In the rows, zero is written as 128.
First come named turns, each shown by rows before and after it. For each pair of rows after them, which turns, in which order, take the first row to the second? The first pair is done for you.
nutug:
[139 125 114 118 123 139 125 118 121 130 125 140 122 132 127 126 125 144
 129 109 142 124 123 141 130 110] |-> [137 127 115 121 129 134 125 128 124 136 136 137 122 132 118 130 135 147
 128 116 138 126 127 145 126 106]
[105 123 144 127 145 140 115 133 134 136 143 109 116 134 119 128 166 117
 141 119 112 118 129 132 110 152] |-> [112 114 142 140 138 135 108 134 147 129 122 121 134 129 123 133 171 116
 135 116 121 133 123 131 105 165]
[114 105  71 126 112 106 130 130 113 125 138 137 117 128 145 138  88 139
 157 126  82 191 151 171 129  95] |-> [121 106  68 137 110 103 131 132 115 118 124 143 134 113 138 133  87 131
 151 140  92 198 143 166 126  99]
[118 113  92 146 124  68 125 144 105 142 149 129 134 120 135 135 173 152
 128 145 138 122 113 141 135  94] |-> [129 106  91 159 117  64 123 147 110 137 142 132 141 116 138 132 167 149
 127 146 138 132 109 134 122  96]
sodi:
[135 112  99 150 105 121 139 123 145 103  85 169 131 121 123 140  97 107
 125 142 135 183 104 116 117 196] |-> [156  96 106 135 104 141 162 123 140 119 106 162 120 134 122 128 106 145
 131 123 143 132  87 151 162 199]
[113 112 125 146 154 128 118 134 136 102 133 130 113 125 118 138 142 178
 156 122 111 157 171 143 122 116] |-> [121  93 142 152 156 141 103 151 158 102 133 138 129 123 107 137 143 165
 148 129 114 150 162 125 123 148]
[133 119 125 171 153 114 115 122 167 125 108 150 143 118 109 126 124 109
 101 106 116 125 120  76  86 123] |-> [154 114 111 153 159 141 151 111 152 144 123 147 114 138 120 112 127 152
 117  84 124  73 111 118 146 121]
[111 144 140  78 131 151  94 131 106 137 182 101 102 114 124 138 123 145
 122 101 122 170 194 125 154 154] |-> [110 134 145  83 132 155  91 136 122 138 178 103 115 117 120 145 130 135
 114 103 123 170 190 118 152 166]
sepat:
[159 145 122 120 103 124 164 122 123 125 122 124 139 154 118 102 107 137
 136 125 134 107 124 133 147 122] |-> [136 116  97 151 116  94 134 126 133 119 115 117 142 156 120 129 126 139
 138 144 122 138 154 139  99 114]
[117  94 130 159 174 129 137 142 142 144 104 144 133 136 133 134 137 102
 136 172 102  90 100 157 143 126] |-> [ 92 136 149 127 147 144 126 145 139 147 132 153 120 110 133 164 137 107
 130 131 106 189 163 126 123 171]
[163  71 115 156  87 156 134 165 147 129  88 161 167 108 145 157 114 140
 117 142 153 149 177 137 110 172] |-> [186  85 117 136  83 173 162 164 148 135  87 155 165 108 145 134 104 137
 112 142 168 111 151 142 143 181]
gire:
[154 128 115 131 120 129 143 128 136 117 109 140 137 129 128 124 114 139
 110  98 159 109 118 157 152 146] |-> [157 113 120 143 133 127 135 133 142 124 103 140 150 122 126 117 122 128
 113 106 151  99 109 155 145 135]
[103 131 120 108 108 135 112 112 154 135 139 142 126 109 137 125  96  96
 112 122  82 151 126 114 122 122] |-> [105 127 103 103 112 140 125 100 147 138 146 132 107 122 143 125  99 129
 132 112  80 134 139 142 137 106]
[111 132 130 125 133 147 128 136 129 128 125 148 137 128 111 142 107 102
 120 151 128 147 128 121  81 124] |-> [105 150 124 104 128 156 140 118 115 137 144 146 107 135 114 145  93 133
 130 122 125 145 152 146 100 125]
[158  79 150 153 136 162 142 165 182 120 109 149 160 109 122 114 135 110
 104 106 138  95 103 133 154 168] |-> [155 111 163 126 114 174 149 166 174 121 117 152 147 108 129 120 125 125
 106  80 146 121 119 127 175 184]
Pairs:
(2 to 3 turns a pair)
[121 130 176 109 112 156 125 157 132 126 128 130 144  95 121 152 122  97
 111 106 139 163 131  83 125 148] |-> [130 135 126 126 114 117 138 138 100 114  98 122 159 108 142 112 101  90
 122 145 143 120  92 111 126  75] -> sepat, sodi, gire
[156 121 101 135 109 144 166  97 113 108  93 148 140 124 171 126 122 158
 118 107 164 104 126 174 135 121] |-> [116 137 127 143 109 117 120 108 121  95  99 147 157 104 149 146 129 102
 106 142 140 171 146 114  61 123] -> nutug, sodi
[195 118  93 156 114 144 176 127 112 124  91 147 132 139 149 109  93 114
 129 124 166 105  92 178 174 122] |-> [152 120  90 183 108 104 125 141 126 104  79 154 150 120 145 151 110  93
 123 144 149 196 142 130  90 135] -> gire, sepat
[145  76 183 161  94 149 122 174 160 129 121 138 150 151 101 174  94 198
 174  90 126 155 140 132 136 204] |-> [121  96 153 164  89 111 105 159 138 107 111 143 159 145 118 183  84 191
 182 104 123 198 159 121  95 173] -> sodi, sodi
[156 183 118 140 118  86  97 116 125  97  99 174 204  97 142 123  85  80
  96 151 141 179 111 124  93 110] |-> [186  67 118 170 174 143 118 132 163 134 139 151 151 142 133 128 155 173
 116 133 131  75 124 197 165 134] -> sodi, sepat, sodi
[ 95  93 112 157 157 112 104 134 130 125 147 107 109 151 121 152 167 139
 154 149 105 141 165 141  89  89] |-> [ 94 109 106 159 159  91 111 129 122 115 124 111 129 143 128 132 144 116
 151 176 105 120 128 131  91  63] -> sepat, sepat, sodi
[162 123 132 122 128 153 120 136 124 144  71 104 136 119 122 110 110 171
 104 124 144 122  98 151 154 170] |-> [158 139 146 104 131 150 113 137 121 147  77 107 150 116 111 107 102 136
  93 134 133 120  91 122 146 167] -> nutug, gire, gire
[179  85 107 164 120 135 136 135 151 126 118 137 120 133 120 131 140 158
 138 105 136 107 125 158 162 145] |-> [171 117 145 149 103 140 131 145 166 125 113 150 144 109 110 135 126 121
 115  98 142 138 122 111 145 182] -> sodi, sodi, sepat
[142 128 111 175 140 127  97 135 142 104 106 145 159  91  91 175 135 141
 130 153 116 149 133 115 130 131] |-> [158 157 126 149 117 145 105 136 132 108 119 152 161  82  97 173 132 142
 117 131 125 163 143 105 147 151] -> sepat, sepat, sepat
[ 99 119  90 146 159 105 107 119 116 130 134 105 100 149 122 119 158 128
 138 157 103 107 135 148 116  67] |-> [126 106  93 174 146 100  99 126 143 114  87 130 143 124 125 128 148 119
 129 154 124 125 114 139  97  86] -> nutug, nutug
[123 120 140 101 118 176 133 139 140 137 167 131  96 130 133 152 144 169
 130  74 123 168 177 138 146 189] |-> [125 113 155 111 118 162 119 147 153 133 166 135 117 122 122 158 148 153
 117  83 118 182 175 116 127 196] -> sodi, sodi
